Small tables with named rows and columns. After each table, cells are looked up by row and column.

Table kapoti
	pezabef	goliri	zuz	tufoso	dep	beki	zot	fenaba	zap
peb	2.3	4.6	-0.7	5.2	4.3	-0.1	2.3	1.9	-3.7
mam	0.5	-1.6	-0.8	3.2	-2.9	-1.3	0.4	3.6	2.1
boveb	-2.4	-3.4	0.9	-1.3	-3.6	-0.7	-0.8	3.1	4.1
sok	-1.2	-6.0	5.5	-4.7	-5.7	-3.3	2.3	-1.6	3.7

What is the goliri of peb in kapoti?
4.6
What is the fenaba of boveb in kapoti?
3.1
What is the beki of boveb in kapoti?
-0.7
What is the tufoso of sok in kapoti?
-4.7
What is the zap of sok in kapoti?
3.7
What is the zot of boveb in kapoti?
-0.8
What is the tufoso of mam in kapoti?
3.2
What is the tufoso of boveb in kapoti?
-1.3
Row with the largest fenaba: mam

poguno:
         nis  zaki  pibutul  pana  tokitab  mif  rasore  fetinu  topo
lovurut  127   133       63   147       69   13     105     127   202
gizutaf  152   166      129   171       67   82     162     152   160
gof       61   129      131   138       87   95     159     109   106
bubupa    59    45      163    87      112  157     155      91   100
ker      165    66      186   158      112  120     108     154    82
reb      177    52      162   214      143  136     166     186    46
benare    87   171      129   123      136   92      93      97   122
dinemi   108   239      122   110      164  169      61      89   176
rozo     189   137      109   101      180  151      96     111   151

pana of gizutaf = 171
rasore of gizutaf = 162
fetinu of rozo = 111
topo of bubupa = 100
fetinu of gizutaf = 152
rasore of lovurut = 105
tokitab of reb = 143
zaki of rozo = 137
Which row has the largest mif? dinemi

tamopo:
	subev	zof	nubi
zizekik	2037	-2436	1948
zova	2992	5821	3955
pepu	822	5346	3626
sezi	-1196	3763	2305
kazivag	1243	8697	2282
vuvub	2689	-2328	-1071
zamolab	2365	4598	1267
vik	769	-6013	628
butil	626	5858	948

zof of zizekik = -2436
zof of zamolab = 4598
subev of butil = 626
nubi of zizekik = 1948
subev of pepu = 822
zof of kazivag = 8697

bokezef =
         zomimo   kem  todusa   dep  suli  zumefe  risori
kup         1.8  -1.4     2.3   4.3   6.5     0.5    -0.3
nub        -4.1  -1.8     1.2   2.4  -4.8    -1.8    -3.7
rerisu     -2.6   1.5    -0.4  -2.3   4.0    -2.8    -4.4
lovag       1.1  -3.9    -1.0  -2.5   3.1    -3.1    -2.2
finov      -1.3  -1.3     3.0   0.8   1.3     1.7    -2.2
zuta       -1.0  -2.4     0.9   1.9   0.8    -3.9    -1.1
nol         4.4   4.8    -2.3  -2.2   3.0     0.0     1.7
gevuku     -4.0  -1.2    -2.9  -6.1   0.8     5.3    -1.2
favabas    -0.9  -3.1     1.1   2.4  -2.8     2.8     0.8
fedete     -0.4   0.9    -2.5   3.1   5.3    -3.1     2.4

What is the risori of kup in bokezef? -0.3
What is the kem of nol in bokezef? 4.8
What is the dep of favabas in bokezef? 2.4
What is the suli of kup in bokezef? 6.5
What is the suli of finov in bokezef? 1.3
What is the kem of rerisu in bokezef? 1.5
What is the suli of gevuku in bokezef? 0.8
What is the todusa of rerisu in bokezef? -0.4
What is the zumefe of fedete in bokezef? -3.1
What is the todusa of kup in bokezef? 2.3
What is the todusa of zuta in bokezef? 0.9
What is the risori of rerisu in bokezef? -4.4

rari.csv
,vozin,gan,sef
fid,0.2,1.0,0.4
gel,0.4,0.7,0.1
tiz,0.3,0.8,0.5
niv,0.3,0.9,0.4
bolase,0.3,0.8,0.4

What is the vozin of tiz in rari? 0.3
What is the gan of niv in rari? 0.9
What is the sef of bolase in rari? 0.4
What is the gan of bolase in rari? 0.8
What is the vozin of bolase in rari? 0.3
What is the vozin of fid in rari? 0.2
What is the gan of fid in rari? 1.0
What is the sef of niv in rari? 0.4

mave:
|  | povine | kemisuk | fiv | sas | vofa | lined | furino | moremi |
|---|---|---|---|---|---|---|---|---|
| nafuvar | 103 | 173 | 172 | 156 | 210 | 155 | 102 | 157 |
| mik | 78 | 129 | 91 | 114 | 203 | 54 | 99 | 141 |
| puro | 142 | 230 | 133 | 93 | 75 | 108 | 245 | 168 |
| fili | 147 | 76 | 62 | 198 | 141 | 94 | 143 | 133 |
| gebet | 88 | 163 | 80 | 109 | 93 | 126 | 218 | 159 |
| dak | 118 | 170 | 93 | 160 | 132 | 117 | 187 | 127 |

What is the vofa of puro in mave?
75
What is the furino of gebet in mave?
218
What is the kemisuk of nafuvar in mave?
173
What is the kemisuk of fili in mave?
76
What is the lined of mik in mave?
54
What is the povine of nafuvar in mave?
103
What is the povine of fili in mave?
147
What is the sas of dak in mave?
160
What is the vofa of mik in mave?
203
What is the lined of dak in mave?
117
What is the povine of gebet in mave?
88
What is the furino of nafuvar in mave?
102
What is the lined of fili in mave?
94
What is the fiv of puro in mave?
133
What is the kemisuk of mik in mave?
129
What is the lined of nafuvar in mave?
155
What is the moremi of nafuvar in mave?
157
What is the kemisuk of puro in mave?
230
What is the fiv of gebet in mave?
80
What is the lined of puro in mave?
108
Row with the largest povine: fili

Table vivemop
|  | dezine | pak | zagikon | fikad |
|---|---|---|---|---|
| tov | -251 | 630 | 243 | 340 |
| rulogem | 279 | 103 | 341 | -398 |
| paluni | 264 | -29 | 338 | 278 |
| rezeped | 52 | -277 | -413 | 228 |
| revor | 547 | -52 | 69 | 314 |
| ralo | -87 | -14 | 236 | -437 |
| sipeda | 178 | -279 | -354 | -330 |
| lik | -34 | -55 | -513 | -521 |
| rodu | -159 | -71 | 221 | -352 |
| dudo | -369 | -242 | 4 | 425 |

revor, fikad => 314
dudo, zagikon => 4
revor, dezine => 547
rulogem, dezine => 279
ralo, zagikon => 236
rezeped, fikad => 228
tov, zagikon => 243
paluni, fikad => 278
rodu, fikad => -352
dudo, pak => -242
sipeda, dezine => 178
ralo, fikad => -437
Row with the largest zagikon: rulogem

nas:
|  | mago | rabisal | tono |
|---|---|---|---|
| raba | -29 | 73 | -52 |
| romun | -1 | -41 | -33 |
| nez | -18 | -29 | -32 |
| lonepu | 0 | -31 | -36 |
| ven | 3 | -51 | -30 |
| pufa | -42 | 63 | -39 |
| pak | 13 | -49 | -33 |
| ganum | -44 | -57 | -41 |
| ligak | -48 | 67 | -39 |
| sok | -54 | -53 | -48 |
| vubezul | -42 | -54 | -40 |
| fofozal | -40 | -25 | -52 |

What is the tono of lonepu in nas? -36
What is the tono of pak in nas? -33
What is the mago of sok in nas? -54
What is the rabisal of pak in nas? -49
What is the mago of nez in nas? -18
What is the mago of vubezul in nas? -42
What is the rabisal of lonepu in nas? -31
What is the rabisal of sok in nas? -53
What is the mago of pufa in nas? -42
What is the tono of ligak in nas? -39
Which row has the largest mago? pak

Table kef
,kabi,rer,gipilun,kevifen,muf,dutuk,puf,tus
lozi,39,17,52,41,68,47,40,78
zenar,43,40,56,48,65,36,43,58
zaf,54,66,39,44,36,63,46,40
semamis,52,46,33,42,40,63,46,64
vizaf,51,38,34,42,40,63,43,66
rof,56,63,56,54,31,57,49,39
vigobim,55,63,68,64,28,47,62,50
zimi,55,60,34,41,38,64,44,51
mopef,41,56,32,38,56,31,45,4
denipur,44,42,52,49,60,31,42,40
lafopu,39,28,54,44,70,43,42,73
sefom,42,4,47,43,58,51,37,79
neveg,47,72,44,48,38,45,63,32

sefom, dutuk -> 51
zenar, kevifen -> 48
rof, tus -> 39
lafopu, gipilun -> 54
sefom, gipilun -> 47
rof, kabi -> 56
Which row has the largest kabi? rof

Table nos
columns: ranob, mev, zakolo, bunotir
meroro: [11772, 49207, 30448, 34559]
neb: [65535, 61900, 55322, 55010]
kaz: [73237, 27589, 10989, 47263]
fev: [80135, 60157, 63967, 36486]
tilu: [50566, 65526, 63757, 37116]
nogerap: [26863, 72994, 20397, 79680]

nogerap, mev: 72994
nogerap, zakolo: 20397
kaz, ranob: 73237
kaz, zakolo: 10989
tilu, mev: 65526
kaz, mev: 27589
kaz, bunotir: 47263
meroro, mev: 49207
neb, mev: 61900
neb, ranob: 65535
nogerap, bunotir: 79680
meroro, bunotir: 34559
tilu, ranob: 50566
tilu, bunotir: 37116
fev, ranob: 80135
nogerap, ranob: 26863
meroro, zakolo: 30448
fev, zakolo: 63967
meroro, ranob: 11772
fev, bunotir: 36486

Table fesafe
cols = zotosa, nunaz, rud, rar, dorivam, rir
gekupes: [40.1, 57.4, 9.3, 13.3, 57.8, 65.5]
vin: [83.8, 25.6, 29.2, 26.1, 79.3, 27.4]
kip: [58.9, 34.2, 48.0, 78.3, 34.9, 14.7]
zul: [88.6, 33.5, 46.3, 62.5, 69.1, 32.7]
pazor: [39.0, 85.0, 54.9, 84.4, 80.8, 27.9]
ladu: [56.5, 28.7, 89.8, 29.5, 98.5, 59.5]
gevosob: [89.0, 19.3, 54.5, 90.2, 53.9, 47.2]
pezu: [44.4, 65.0, 3.1, 10.0, 52.3, 79.9]
nugeki: [54.7, 81.8, 49.0, 34.4, 72.1, 78.2]
tata: [16.7, 11.4, 73.2, 59.7, 46.6, 28.5]
dakud: [42.3, 54.5, 86.5, 11.4, 84.6, 37.7]
fatar: [60.7, 22.6, 90.3, 27.3, 96.6, 58.3]
rekaze: [19.6, 95.1, 58.4, 74.5, 84.2, 34.0]
mub: [11.8, 48.4, 70.3, 88.9, 13.1, 67.6]

What is the zotosa of nugeki in fesafe? 54.7
What is the rud of pezu in fesafe? 3.1
What is the dorivam of pezu in fesafe? 52.3
What is the rir of rekaze in fesafe? 34.0
What is the nunaz of fatar in fesafe? 22.6
What is the nunaz of kip in fesafe? 34.2
What is the rud of kip in fesafe? 48.0
What is the zotosa of tata in fesafe? 16.7
What is the dorivam of fatar in fesafe? 96.6
What is the rud of fatar in fesafe? 90.3
What is the dorivam of zul in fesafe? 69.1
What is the rud of rekaze in fesafe? 58.4
What is the rud of dakud in fesafe? 86.5
What is the dorivam of vin in fesafe? 79.3
What is the rir of gekupes in fesafe? 65.5
What is the rar of tata in fesafe? 59.7
What is the dorivam of dakud in fesafe? 84.6

